A single turn carries every row of the set below to another of its rows. Some are shown first; where does it send the rows asked next?
gata: [ 25 -15  10  31  -1   6 -33  -8 -16  48  12 -30]
kilef: [  1 -25  20  24 -40 -17 -19  -9  10 -18 -47   3]
vezo: [ -5  26  21  21 -43  13   1  36   1  -3 -31 -31]
ful: [-16  23   1  22 -45  48  32   4  -1 -10   7  24]
fop: [ -8 -36  -9  -7  44 -10   3 -12 -31   8  17  -8]
migep: [  4 -36 -16 -34  34  22  -4  33  11  -2  16 -26]
Mumet: [ -9  28 -20 -11 -22  14 -18 -21  12 -37 -18  35]
pep: [ 14 -15  11  39 -12  10 -19 -19   1  57   1 -29]
Zesa: [-21  23 -12   4 -12  12   6 -39   8 -28 -27  33]
Zez: [-16  -2   5   6  43  -7 -43   8  35  17  21  -9]
maz: [ -1 -34 -25 -35  26  18  -9  28  32  12  19 -10]
loka: [ -2 -34   9  26 -46 -32 -22   4   8 -11 -29  -3]
rine: [ -7 -51 -10 -20  36   4   1  10 -22  -1  17 -23]
koti: [ -7  -2  16  18  15 -13 -42  29  38  36  10   4]
tiza: [-13   5   8  18 -45  52  23   2 -28  -9   7  27]
sulo: [ -9 -50 -22   0  25  -1  11   7 -38   4  28  -5]
Mez: [-28  24 -25   4  -8  13  -6 -37   3 -27 -20  33]
veni: [-12  32  -7  14 -20  29  -8 -31   7 -32  -3  40]
nizat: [-12 -42 -19 -12  26   2   3  -1 -34  19  27 -26]
tineb: [-20   8  11  25   9 -14 -32  12  46  42  -1  -6]
nurig: [-11   8  -3  27 -48  35 -15  42  10 -24 -28 -22]
sipa: [ 14 -18 -40 -29  26  21  -6  33  24  -1  20 -11]
mipa: [-11  17   3  16 -35  59  37  -6  -1  -3  -9  20]
bara: [ -8  21 -20   9 -27   9  -1 -42   8 -33 -15  32]
fim: [ -3  -4 -12  32  42   0 -42  11  41  20   5  -9]
gumon: [ 16 -33  13  28  14  34 -18  -7  -7  41  30 -30]
Rira: [  0  27   9  12 -47  34  -3  27  14 -34 -19 -26]
Volo: [  8 -26   0  55  24  25 -16   3  -7  40  18 -26]
supe: [  2  16   4  18 -52  -1  -6  41   6   2 -17 -41]
kopu: [-13   8  -5  18 -35  68  29  -3  -2   0  -2  24]
Nunan: [-16 -24  21  28 -39  -6 -12 -13  -9 -43 -26  10]
Zokem: [ 16 -20 -14 -27  30  36   6  34  28  16  18 -10]
Vug: [ -9  24   5  27 -34  55  12 -16  -5 -17   8  34]
zado: [ 11 -20 -33 -36  22  16 -14  35  21   7  27  -8]
nane: [ -3 -47 -19 -11  20  -2  -2   7 -38  13  34  -6]
kez: [-22 -21  -3  36 -38  -4 -29  -2 -13 -37 -38  -3]

ful turns into nizat
sipa turns into kopu
Volo turns into kez
Where do these go?
migep turns into Vug
tineb turns into supe
mipa turns into nane
gata turns into kilef
fop turns into Mumet
Nunan turns into Zez

